In the data rows, the value 128 means zero.
Here are some points, each followed by its number:
np.array([174, 86, 118, 176, 33, 160, 117, 107, 125, 131, 124, 255, 129, 120, 86, 123, 143, 118, 145, 91, 122, 71,
          118, 81, 109, 147, 111, 136, 88, 156, 126, 96]) 0
np.array([158, 108, 113, 102, 185, 135, 146, 152, 92, 140, 61, 31, 67, 147, 110, 127, 115, 116, 169, 158, 122, 34,
          110, 161, 87, 245, 109, 94, 151, 147, 112, 98]) 1
np.array([120, 128, 119, 153, 132, 110, 139, 140, 166, 132, 130, 165, 138, 149, 123, 141, 118, 114, 120, 114, 132, 158,
          114, 158, 150, 75, 126, 133, 133, 111, 138, 157]) 2
np.array([111, 157, 121, 113, 149, 63, 111, 126, 136, 150, 77, 185, 125, 155, 96, 122, 117, 135, 82, 156, 111, 154,
          140, 152, 95, 182, 112, 174, 134, 124, 121, 141]) 3
np.array([130, 128, 132, 144, 124, 131, 132, 121, 144, 135, 119, 115, 135, 143, 117, 131, 129, 124, 91, 129, 122, 166,
          123, 127, 116, 102, 131, 116, 127, 109, 119, 117]) 4
np.array([117, 110, 126, 147, 112, 107, 129, 125, 164, 133, 111, 113, 137, 160, 123, 152, 121, 110, 115, 105, 136, 160,
          130, 154, 136, 74, 123, 105, 133, 130, 136, 149]) 5
np.array([138, 87, 136, 175, 109, 188, 86, 165, 190, 149, 113, 129, 118, 80, 142, 138, 128, 142, 120, 83, 121, 83,
          136, 141, 97, 114, 130, 160, 108, 103, 103, 118]) 6
np.array([94, 138, 100, 164, 148, 233, 122, 173, 123, 134, 185, 47, 150, 169, 186, 148, 161, 125, 102, 112, 109, 185,
          107, 109, 83, 186, 70, 148, 144, 185, 141, 68]) 7
np.array([121, 125, 146, 77, 145, 119, 118, 97, 140, 132, 136, 140, 175, 94, 177, 128, 120, 124, 137, 161, 146, 183,
          149, 105, 156, 87, 138, 133, 120, 130, 82, 156]) 8
np.array([109, 121, 158, 127, 128, 119, 147, 133, 128, 150, 137, 134, 142, 116, 153, 126, 110, 118, 109, 138, 149, 122,
          147, 120, 175, 101, 150, 111, 150, 100, 105, 156]) 9
np.array([142, 109, 103, 163, 132, 226, 132, 118, 180, 118, 150, 247, 104, 142, 89, 142, 156, 110, 82, 97, 127, 130,
          159, 110, 128, 172, 115, 142, 110, 131, 96, 121]) 10
np.array([104, 109, 166, 26, 152, 117, 148, 121, 59, 154, 128, 198, 114, 68, 204, 78, 119, 121, 160, 190, 166, 33,
          164, 82, 215, 139, 179, 121, 148, 89, 81, 183]) 11
np.array([117, 127, 129, 136, 109, 73, 136, 127, 181, 137, 118, 109, 149, 175, 131, 132, 117, 125, 118, 114, 130, 151,
          119, 155, 149, 58, 132, 112, 143, 124, 139, 148]) 12
np.array([111, 130, 123, 135, 111, 114, 138, 120, 146, 134, 97, 142, 139, 145, 117, 138, 132, 118, 77, 137, 127, 195,
          121, 136, 109, 93, 119, 113, 124, 122, 145, 120]) 13
Which five points above are nearest to each new point, looking only along the 4 directions in which the numbered points spread most? Their numbers follow each, smallest number first.
np.array([127, 143, 126, 129, 142, 134, 127, 109, 181, 120, 120, 125, 140, 133, 102, 132, 145, 127, 109, 130, 126, 148,
          128, 139, 118, 101, 137, 108, 125, 92, 133, 115]) 2 4 5 12 13
np.array([145, 155, 137, 83, 79, 139, 143, 124, 119, 103, 60, 114, 164, 144, 114, 108, 125, 139, 174, 177, 136, 181,
          148, 115, 149, 76, 168, 136, 111, 112, 171, 139]) 2 4 5 9 12
np.array([107, 177, 119, 121, 159, 98, 125, 104, 114, 93, 84, 207, 116, 121, 159, 142, 135, 106, 122, 121, 119, 93,
          157, 112, 139, 148, 141, 160, 140, 129, 126, 229]) 2 3 4 8 9
np.array([113, 121, 135, 78, 130, 175, 109, 83, 98, 85, 52, 224, 122, 90, 135, 81, 109, 140, 174, 180, 165, 121,
          153, 114, 126, 78, 155, 141, 114, 117, 102, 191]) 2 3 8 9 11
np.array([128, 118, 132, 147, 152, 154, 136, 101, 174, 148, 138, 124, 152, 144, 119, 139, 106, 124, 115, 101, 130, 156,
          114, 144, 150, 97, 141, 120, 141, 122, 113, 126]) 2 4 5 12 13
np.array([129, 118, 130, 149, 126, 153, 129, 127, 143, 128, 137, 107, 141, 138, 113, 135, 128, 115, 96, 127, 120, 152,
          124, 132, 122, 98, 121, 117, 126, 91, 120, 114]) 2 4 5 6 13
np.array([146, 73, 115, 111, 171, 255, 101, 96, 124, 122, 100, 173, 148, 145, 131, 119, 164, 111, 156, 78, 159, 48,
          126, 128, 141, 190, 119, 139, 121, 110, 149, 147]) 0 4 6 9 10
np.array([149, 205, 115, 197, 236, 60, 131, 130, 143, 107, 214, 86, 110, 28, 115, 122, 146, 99, 160, 126, 121, 159,
          126, 174, 170, 244, 98, 72, 117, 255, 186, 199]) 3 4 5 6 13
np.array([124, 129, 119, 136, 129, 134, 127, 127, 149, 128, 122, 150, 151, 137, 118, 134, 127, 118, 99, 134, 123, 150,
          130, 147, 131, 102, 111, 110, 121, 92, 132, 115]) 2 4 5 12 13
np.array([187, 107, 134, 111, 141, 155, 111, 77, 10, 148, 106, 98, 210, 123, 136, 103, 153, 158, 195, 83, 148, 17,
          90, 129, 143, 154, 134, 106, 120, 92, 173, 70]) 1 3 4 6 9
np.array([163, 102, 132, 129, 34, 60, 166, 82, 0, 129, 177, 157, 108, 148, 45, 93, 157, 127, 225, 112, 117, 67,
          126, 88, 152, 126, 169, 90, 131, 106, 129, 86]) 0 3 4 6 9
np.array([156, 63, 151, 146, 66, 41, 96, 144, 141, 126, 74, 120, 134, 92, 137, 128, 119, 120, 200, 73, 112, 29,
          84, 142, 114, 37, 125, 113, 93, 102, 125, 44]) 2 3 4 5 13
np.array([99, 129, 107, 162, 118, 143, 137, 175, 126, 138, 152, 68, 141, 182, 174, 146, 136, 114, 105, 110, 117, 190,
          109, 130, 107, 128, 87, 138, 145, 166, 155, 111]) 4 5 6 7 13
np.array([168, 182, 137, 42, 228, 24, 115, 168, 28, 157, 184, 216, 52, 151, 105, 139, 84, 171, 184, 165, 85, 35,
          138, 197, 125, 255, 118, 182, 153, 149, 106, 128]) 1 3 6 9 11
np.array([145, 140, 125, 102, 119, 164, 144, 139, 146, 121, 118, 126, 103, 132, 152, 129, 118, 147, 166, 127, 117, 92,
          112, 175, 130, 142, 78, 162, 126, 138, 135, 89]) 3 4 6 9 13
np.array([159, 83, 142, 107, 105, 0, 147, 121, 48, 129, 103, 11, 128, 146, 42, 128, 91, 147, 153, 181, 125, 39,
          99, 135, 158, 91, 148, 131, 115, 141, 89, 18]) 1 3 4 9 12
np.array([129, 139, 161, 164, 122, 114, 114, 77, 76, 123, 238, 144, 107, 166, 151, 145, 133, 160, 165, 95, 127, 89,
          112, 114, 58, 129, 146, 126, 129, 209, 125, 79]) 3 4 6 10 13
np.array([140, 169, 71, 132, 139, 94, 142, 172, 21, 86, 219, 192, 89, 135, 155, 138, 144, 131, 195, 139, 77, 93,
          110, 84, 145, 205, 101, 136, 135, 186, 130, 52]) 3 4 6 9 10
